The rows of M fall into 3 groups, and each row is roughly a mix of its group's hidden directions; some rows fit no group.
M (130 x 11):
[[  0  37  -3  12   2   6  12   5 -19   4   2]
 [ -5  16  29   7   2  -2 -24  -3  17   1  -9]
 [ -2 -19  -5  -3 -15 -26  13  -5  17  -1  17]
 [-12  18   4  -1  -1  31  -2  17 -15  -3  11]
 [-26  -8  15  -8  -2  16  -4 -17 -11 -15  13]
 [ -6 -35  -3 -13 -17   8   4  -4   6 -16  -3]
 [ 20 -30  -2   1   8 -10 -12 -15   5   5 -15]
 [ -3   0   6 -10 -13  -5   6   7  41   0  -1]
 [  5  -3  -5 -13 -29  10  23  -9  -3 -18  -2]
 [ 24 -20  11  21  12 -15 -11  -3  -5   6  -2]
 [  7 -18  -6  -4   3  15  19   0  13  30  -3]
 [  7  18  -5 -13 -18  15  20  -3 -18 -17  -3]
 [ 17  26   0  -6 -22   3  12  -2  20  -7  -2]
 [ -6   6  24  23  11  -7  -8  -3  25  -4   9]
 [ 17  14   6  -9 -11 -19  27   7  12  -8   3]
 [ -7  11   4 -23 -10  -1  -5  14 -31  -7  -5]
 [ 13  24 -10  13   6  13 -23  14  -3 -13   5]
 [ 19 -18  11 -10  -4   8  -5  -1 -12 -10 -29]
 [ 19  13   2  10 -13  23   1  16   0 -17  16]
 [-12  -8 -21  16 -11 -18   9 -20   8  -4  13]
 [-20  16  16  17  -5  -1 -18 -17  -6   9  12]
 [-10  23 -22  -5  -2  14  12   5  15   3 -18]
 [ -2  -9   0  18  13  16  -8  18 -19 -21   9]
 [ -4  21   1 -12  20 -24   0  15   5  12  10]
 [  6   5  31  16  12  18  -9  10   8   5 -10]
 [  7  28   1   8   2   6  20  -5   0  16  21]
 [ 13 -18  21   8 -22   7   4 -10  19   1  -6]
 [ 23  22  -3  -3 -14  13  -2  -1 -15 -22   5]
 [-10  18   3 -18  17  16   9  -3  23  13  -4]
 [ 20   4  14 -12  17  -5  -7  19  13  19  -9]
 [ -5   2 -15   8  28  -5  -8  19  14   6 -17]
 [  4   8   6 -11   4   4  20 -23  -9  29  -4]
 [ -8 -11  21   1  -2 -12 -21 -13  16  -4 -20]
 [-18  10  17  -8 -12  18  25   3   7   6 -13]
 [ 15  15  16  -9  13   7  11   0 -19  17 -18]
 [ 24  -2   3  -6  20  -7 -21 -16  -7  11 -13]
 [ -4 -13   2  -7   9  19  23 -29   7   3  -5]
 [  4 -11 -10  -5 -18 -12  10  -6   6  35   1]
 [-10  20 -10 -24  14 -15  -2  10 -19   4  -8]
 [ -9   3  -7 -11 -13 -25 -21  23  -6  -8   2]
 [-20   6  -2 -13   3  10  -8 -17  17  24 -13]
 [ 21   1  30  20   2  -2 -16  -2  -6   5   9]
 [ -6  18 -25  -7  -8 -16  -6 -12  13  -8  17]
 [ -4  -4  -3  18   6 -20 -19  -2 -11 -27 -10]
 [  3  12  -7  15  17  13  10  -1  12  31  -1]
 [ -2  11 -29   3   7   2  17   2 -22  -7  16]
 [-12  12  25   0 -12  21  15   0  10  11 -12]
 [  9   1  30  21  -9   5  -6   2 -15  -3  18]
 [ 16  15  15 -18  -5  21  19  -8  13   3   4]
 [  7 -10  24 -15   1  24  10  -9  18   0  -8]
 [ -4  -1  10 -13   8  11   3  18  13  25  23]
 [ -5  23  -5 -14   6  -8 -11  27  16  11  -3]
 [ 18  31  -6 -17 -11  -5  14   5   4   4   8]
 [ -7  40  -8 -10  -2   9   9  -3  -7   6  -1]
 [ -3  -4  18   1 -10  21  -6   8 -19 -15  22]
 [ 10  -4 -11   2   7 -40  10   9   5  -2   7]
 [-18 -10   7  -5 -18   5  -3 -12 -23 -10  21]
 [ -3 -27  17  21   2  14 -19   1  -8   1   2]
 [ 16   6   0  32  -6 -11  -2  -6   9 -22  -4]
 [ 25  -4  20   2  -2  20   4  13  16  12  -5]
 [  5  23   8  10 -20 -16 -15  -2 -16 -10  14]
 [  1   3  -2  21  -3 -20 -12 -15  22 -19  -1]
 [  2  12   4  -3  -9   4  -1   2 -23 -32  17]
 [ -1 -13   2  18  23  21  -3  16  10  16  -6]
 [  7   0  14  36  -7  -4  -8   1  13  14  10]
 [ -4 -12  11 -14  -3  29  -4  -2 -20 -14 -12]
 [ 17  -4  25  16   5  28   5  -8   6   1  -1]
 [ -6  -3  -3   4  16  -1 -15   5  -4  19 -34]
 [ -7   3  17 -20  15  11   8  10  -5  28   6]
 [-14 -19  13   5  16  24   5 -20   5  -2  -5]
 [-20 -12   4 -18  27   1 -10  11   7   8 -14]
 [-11 -19 -18 -21 -10   3  -3  14   8   5  22]
 [  3 -12  -1   1  13 -29 -11  13  24   7  -1]
 [  5  18 -26 -12  15 -10  13  15   7  -6 -14]
 [ -5  -3  -4  21  -6  28 -16   0  16   6 -14]
 [ -4   5 -10  13 -12  -6  -8  12 -29  -6  23]
 [  4 -20  -6   6 -22  23   3  -2  15 -12 -14]
 [  2  18   4  30  15  14   0 -10 -13  -6  10]
 [ -8   4  -1  22  26  16 -11  21   0   6   3]
 [ -7  -4  23 -24  -1   9  10  18  14 -12  -9]
 [ 25  -1   8  -1  10 -27   1  12  -3 -12 -15]
 [-15  -3   7   9 -11  16   2 -11 -12  23  24]
 [  6  -8   9   3  -6  17 -28 -24 -13   5   2]
 [ -2 -14  -1   2   0 -21 -10  12  -7 -33  -8]
 [-19   5  -3  -9  -8  15  15 -26 -18   9   4]
 [ -2  -2  12  24  14  -2 -27   0   5  19   7]
 [ -4  20  20 -28  -7  12  11  -3 -13  -5   0]
 [  1   1 -20   5   5  17 -33  12  -7   9   1]
 [  5   4 -11 -13  11 -24 -12  28  -5  -9  -7]
 [  5  31   1  -1  -6  -1   9   3   2  -1 -32]
 [-13 -28   1   7  -7  24  -9  -8   7  14 -10]
 [ -2  -2  -3  23 -12  -2  -5  -2 -30  -4  21]
 [  7  -2   3  14 -30  24   2 -13  11  -2  -7]
 [-13  16 -24  15  13   0 -19  14   3   1  12]
 [  5   3 -17   5 -14  -3  19  -7  10   7  32]
 [-11  34   3   9  11   1 -17  14  -2  -3  10]
 [ 10 -27 -12  12 -11  -8  14 -11 -14  -3 -17]
 [ -5   8  25  17  24 -19   9   8  -1   7   1]
 [ 18 -17   0 -13 -15  15  23   0   3  17   6]
 [  4  17 -18  -6   0  26   5  -3 -13  -8 -23]
 [-31  -3  13  -3  -1  19   4 -15   0   9  16]
 [ -2 -20   6  12 -18 -12  -7 -14   3  28  -3]
 [ -7  -5  -7 -16 -18   1  18 -21 -18  -5  17]
 [-12 -22 -14   3   0  -6 -12  25 -18 -10   7]
 [ 26  23  -1  14   4 -19   8  11  12   1   0]
 [  5  25 -12  -7  17 -15 -17   2 -14   0  17]
 [  2  -6   8   6  15  -6  -1 -23  17 -11 -27]
 [ 23   3 -14 -22  11 -17   5   5   9 -12 -14]
 [ 12 -31   5  23  -3 -13   9  -4   5  -1 -11]
 [-13  -9   4 -21   0  14   7 -21 -13  21 -12]
 [-24 -15   7  16  -2   4  13   0  17  21 -11]
 [ 27 -11  14  12   9  -4   3   9  -2   8 -26]
 [ 24   1  21 -12   6  -9  13  12  12   6  19]
 [ -3  27 -13  15  19   8 -12  14   6   9  -9]
 [ 16  20   9  -9   3  22 -21   1  12   4 -15]
 [  1 -26   3  17   2 -18   4 -16   8  22  -3]
 [  5  -7 -15  11  23  -9  -7  20  13   5 -21]
 [ 17   2  -9  15  -9  19  14 -14  -6  22 -12]
 [-31   2  -6  -8  13  -5 -12   3 -19   1 -19]
 [-23  18   3 -20   9  -8 -16   4   9 -17  -6]
 [ 27   5   9   4  -5  29   0  15  -8  -1  -9]
 [  5   8  -3  13   3  11 -19  20 -14 -22  16]
 [ 33 -17  -4   1  -4 -20   2   1  13  -1 -11]
 [-11   4 -15   3 -21  23  19  -6 -16 -10  -4]
 [-14  -3  -9  12  16 -15 -10  24 -13   1 -19]
 [-10 -17  29 -13   1  13  -1 -12   0  13 -15]
 [  5 -28   8  -7  11 -14  -8   3  12  14 -21]
 [-24  14 -13  -5   0   7   8  -4   1  20  25]
 [  2 -19   0  22  -4   7  13   4 -26  -6 -18]
 [-13  -7   4  16  11  16  -9  17 -15  10 -23]]
Here is one row of each group, with its name. Which group are the others in?
[-13   5  -7 -27  -5  24   4   1 -12  16  11]
A
[  2 -25  19   1  14  22  -1   0   9 -13 -13]
W
[ -7  15 -20  -9 -10   3  24  -7  16   8 -17]
L

[ -2 -15   3 -10 -13  12   6  21   9 -29   1]
L
[ -9  -3  19 -15 -24  -9  -6 -20  10  15   0]
W
[  0  31  -9   4  18  -7 -11  23   6  -5  -3]
W
[-19 -13 -17 -23  15  -3 -11  12  15  -6  -4]
L
[-10 -10   8 -21  -6 -16  -5 -16  20   0 -20]
W
[ 22   6  -6  24   4   3   1  11 -12   4 -26]
A
[ 17  17   2   1 -11  30   6  -6   9  14  14]
A
[ 29   6 -10  10  -3 -25   4 -10  13  -6  -5]
A
[-12   1  -4 -15  16 -13 -22   0  10  14 -22]
A
[ 18   6   1  -9 -14  -5  21 -28  -4 -15  -1]
W
[ 12 -14  26 -17   4   4  13 -16  -7  12 -14]
A
